Each row below has a hidden score, from 0 to 30, with 15 about the middle. What is it? The score is a weighted sum of the row's numbers plus the product of two more (or one squared), each taken from its middle value.
[ 45  21 -39 -18  21  12  44 -45 -14  31 -51 -21  49  -7 -46   0]: 11
[ 49  21 -35 -16  22  10  53 -55 -30  35 -63 -21  49 -30 -38  21]: 8
[ 24  26   2  10   7  16  30 -24 -21  19 -34 -34  19 -20 -28 -14]: 10
[ 13 -46 -37 -64 -31  -7 -39  11  49 -48  17  64 -40 -11  56  -1]: 18
[ 25  32 -16  -6  16  23  44 -35 -19  30 -41 -29  38 -27 -39   0]: 14
[ 14  14  -5  13   6   9  27 -19 -13  23 -24 -28  17 -16 -41  -5]: 10
[-11   5  17  30   6  -3   7   8 -10  20   3 -24  17  17 -23 -16]: 13
[ 20 -37 -17 -49 -34   1 -36   7  32 -48  16  59 -39 -23  43   0]: 15
[ 25  29 -34 -20  14   8  43 -43  -6  27 -45 -29  41 -27 -45   0]: 14
[ 60  18 -37 -15  15  15  52 -51 -27  38 -50 -20  48 -14 -37   7]: 11
[ 52  17 -29 -28  21   9  45 -53  -6  38 -54 -24  41 -20 -33  20]: 7
[-42  -3  35  30   3 -10 -31  34   3 -10  30  -7 -21  17  20 -10]: 18
[-48  -2  30  34  -2  -3 -22  40   8  -8  24 -10  -6  46   6 -16]: 15
[ 11   1  -9  13  22   4  21  -8  -4  28 -17 -26  12   1 -29  -8]: 15
[-47  -3  39  34 -13 -12 -24  44 -14 -18  20  -6 -18  14   6   4]: 16
[ 11  21   4  21   5   4  30 -15 -27  42 -19 -26  29 -18 -37  -1]: 13
[ 21  17 -20   4  16   4  35 -20  -5  27 -28 -35  29 -18 -40   2]: 9
[-49  12  30  38   2 -13 -11  34  -4  15  34 -17 -12  38  -2   2]: 10
[ 41   4 -41 -22  21   5  53 -46 -13  33 -57 -20  52 -17 -32   0]: 14
[-33   5  23  43   7 -11   0  21 -21  20  12 -21   8  23 -15 -15]: 15
[-44   0  46  41  -3  -7 -15  37 -14   3  30  -9 -11  19   5  -7]: 14
[ 30 -34 -24 -59 -32   1 -27   9  33 -71  21  65 -37 -16  52  11]: 16
[  7  33   2  15   3  10  27 -25 -29  32 -19 -24  19  -1 -42   0]: 10
[ 45  28 -36 -13  26  14  58 -51 -10  35 -58 -26  56 -33 -49  14]: 12
[ 38  14 -55 -37  30  -1  52 -58  -8  24 -64 -18  47   5 -26  34]: 10
[-44  14  22  34  17 -13 -14  24  -5   5  23 -18  -1  43  -5  -1]: 17
[ 38  28 -52 -28  23  12  47 -49 -11  32 -56 -27  52  -8 -37  18]: 9
[ 17 -54 -40 -66 -37   4 -33  10  48 -72   9  62 -34 -27  51  13]: 19
[ 13 -45 -18 -53 -33   2 -36  15  37 -46  22  62 -42 -18  51  -2]: 16
[-34  15  40  46   9  -1  -7  20 -21   8   8 -23   1  11   1 -10]: 16
[ 16 -35 -15 -36 -24  -5 -32   9  32 -43  18  55 -43 -18  41   5]: 17
[ 44  29 -29  -9  26  10  42 -49 -23  28 -55 -20  49 -20 -31  13]: 12
[-39   0  41  20  -8  -7 -23  29  -2 -24  33   5 -25  13  14   3]: 20
[-20  16   7  35   3  -8   7   8   0  27  -6 -29  19  13 -18 -22]: 27
[-16 -33  34   6 -11   0 -38  25  10 -22  39  25 -28   6  32  -2]: 16
[-53   1  34  40  -5  -5 -14  32  -2  -3  27  -7  -2  35   5  -7]: 16
[ 11  20 -10  12  15  -1  28 -13 -18  19 -21 -30  20  -7 -34  -9]: 12
[ 36  19 -44 -19  18   9  45 -41 -24  27 -52 -22  40 -27 -34  -5]: 18
[-21  29  28  38  17   4   2   5 -11  21  13 -21  12  18 -14  -8]: 19
[ 19 -40 -16 -57 -43  -1 -30  11  30 -56  26  68 -37 -42  62   2]: 18
[ 39  27 -16   0  12  10  39 -36 -18  25 -41 -30  31 -23 -39   1]: 8
[ 41  24 -38 -22  32   2  47 -59   0  40 -49 -22  39 -10 -27  -6]: 20
[ 24 -47 -31 -68 -34   2 -34   8  47 -79  13  67 -36 -19  58   4]: 22
[-12 -16  -2 -21 -16   2 -33  16  14 -37  22  31 -39  -5  35   4]: 17
[-55  19  32  42   8  -8 -15  25 -19   8  25 -31  -3  14  -6  -8]: 22
[-11 -20  26  -3 -16 -11 -36  20  27 -24  26  31 -38   7  33  -6]: 21
[ -1  30   7  21  17   3  18 -14 -18  37 -14 -29  19  -1 -34  -8]: 16
[ 21  25 -22  -8  21   6  36 -34 -14  33 -42 -22  25 -17 -34  -2]: 13
[-28 -12  29   6  -4  -7 -32  30   1 -27  37  18 -41  10  25   5]: 19
[-12  14  20  32   7   5   9   0 -15  31  -9 -31  22   5 -24   2]: 15
[-29  -3  32  35  11  -9 -18  28   8  10  17 -21  -2  45  -4  -7]: 15
[-34 -11  26  14  -5 -19 -31  33  13 -12  30  17 -25  26  28 -17]: 18
[-23  21  21  31  14   0   7   4 -13  29  -1 -23  16  -2 -23   1]: 15
[-20 -10  23 -15 -20 -16 -38  18  24 -29  25  32 -37  11  33   0]: 12
[-40  -6  25  21   0  -9 -26  34   3  -1  29  -1 -25  19  21  -3]: 15
[ 23  18 -26  -6  17  15  42 -44 -21  29 -45 -33  37 -18 -41   2]: 12
[ 22 -46 -12 -50 -34   7 -37  13  24 -49  20  59 -38 -14  49  -3]: 13
[ -5  20   5  28  19   4  12  -5 -13  21   8 -31  17  13 -26 -11]: 17
[-49  14  28  42  -1  -8  -9  24 -10  16  22 -28  -7  34 -14  -2]: 10
[-41  12  38  44  -2 -10 -14  31 -14   7  27 -25  -1  23  -7 -21]: 14
[  9  34 -19   0  16   5  40 -28 -23  35 -32 -31  21 -10 -43  -6]: 12
[ 23 -47 -21 -56 -50   9 -30   1  23 -64  20  64 -39 -30  50   6]: 11
[-23   9  19  43   6  -7   5  14 -10  12   8 -27  16  14 -20 -10]: 14
[ 18  28   5  17  18  -2  25 -18 -25  30 -18 -26  26 -17 -34  -2]: 11
[ 22 -38 -21 -51 -27  -5 -32   1  35 -49  26  56 -38 -17  48  -3]: 17
[-49   3  26  26 -15   4 -25  44   3 -13  40   4 -31  32  12  -8]: 13
[-33   7  45  35  -9  -6 -27  39 -14   2  30  -2 -24  19   6  -1]: 10
[ -6  25   5  18  10   4  25 -26 -17  24 -23 -28  20 -11 -37 -18]: 16
[ 18 -34 -22 -52 -26  -8 -35   8  41 -53  22  63 -41 -26  48   5]: 17
[ -8  21   6  31   2   1  11   9 -23  22  -4 -23  18  -1 -31  -7]: 12
[-18  14  18  30   6  -4  -1   9  -2  21   1 -24   7  21 -18 -14]: 20
[-37  13  28  38   9  -5  -1  21 -26  20  19 -23   5  24 -14  -9]: 16
[ -2 -26  10 -19 -20  -8 -35  22  22 -37  37  45 -31 -11  38   4]: 16
[-45  -4  35  34   1  -4 -25  43  -2  -2  33  -8 -16  20  11  -3]: 16
[ 33  29 -29 -19  20   7  48 -55  -5  29 -45 -26  41 -10 -38  14]: 8
[  2  33 -14  18   8   5  24 -10 -19  23 -13 -29  21   6 -37 -14]: 13
[ -6 -23  31 -12 -21  -4 -34  22   6 -37  30  33 -34 -19  34  13]: 13
[ 24 -34  -5 -54 -40  10 -32   7  24 -54  19  64 -43 -36  53   6]: 12
[ -6  12  15  32  14  -3  12   5 -32  24  -5 -24  10  -5 -22 -14]: 15
[-45  -4  31  30  -9  -4 -23  48 -10   0  32  -8 -13  29  12  -4]: 11
[-17 -16  21 -14 -15  -3 -38  16  10 -32  30  30 -41   0  39   4]: 14
[-41   1  36  48   2  -3 -20  32  -6   4  17 -16  -7  30   6  -5]: 16
[ 54  18 -41 -21  23   7  50 -57 -12  28 -57 -22  60 -27 -30  29]: 8
[ 27 -35 -42 -68 -40  -9 -37   5  43 -64  15  65 -30 -33  52  10]: 15
[ 20 -45  -6 -40 -30  -7 -35   9  31 -46  18  57 -42 -30  46   3]: 15
[ 25  19 -12   6  16  10  30 -35 -12  37 -26 -17  25  -7 -29  -6]: 27
[-31 -15  33  10  -7   2 -36  26   8 -23  30  13 -24  16  23  -6]: 17
[-14 -28  16 -14 -22  -8 -29  23   7 -38  26  32 -46 -14  29   9]: 16
[-56  -5  41  34 -17  -4 -27  45  -8  -5  39  -1 -25  29  15  -5]: 11
[ 62  14 -42 -24  16  12  52 -63  -8  34 -60 -27  64 -19 -26  20]: 15
[-23 -19  15  -4 -17  -9 -26  38  12 -34  33  21 -23  22  28  -1]: 18
[-47  -5  30  20   5  -4 -31  29   9 -14  37   7 -27  27  15  -4]: 21
[ 45  30 -58 -35  20   9  56 -49  -7  19 -60 -24  57 -17 -26  30]: 11
[ 29  22 -36 -20  24  13  52 -58 -31  25 -68 -24  45 -16 -36  20]: 20
[-24 -11  24  10  -6 -13 -27  42   5 -19  33  18 -20  15  18  -6]: 20
[  1 -31  21 -28 -26   0 -32  15   8 -37  23  45 -36 -29  44   1]: 18
[-24 -13  28  -3 -16  -4 -36  23  -8 -33  30  36 -38  -6  34   1]: 25
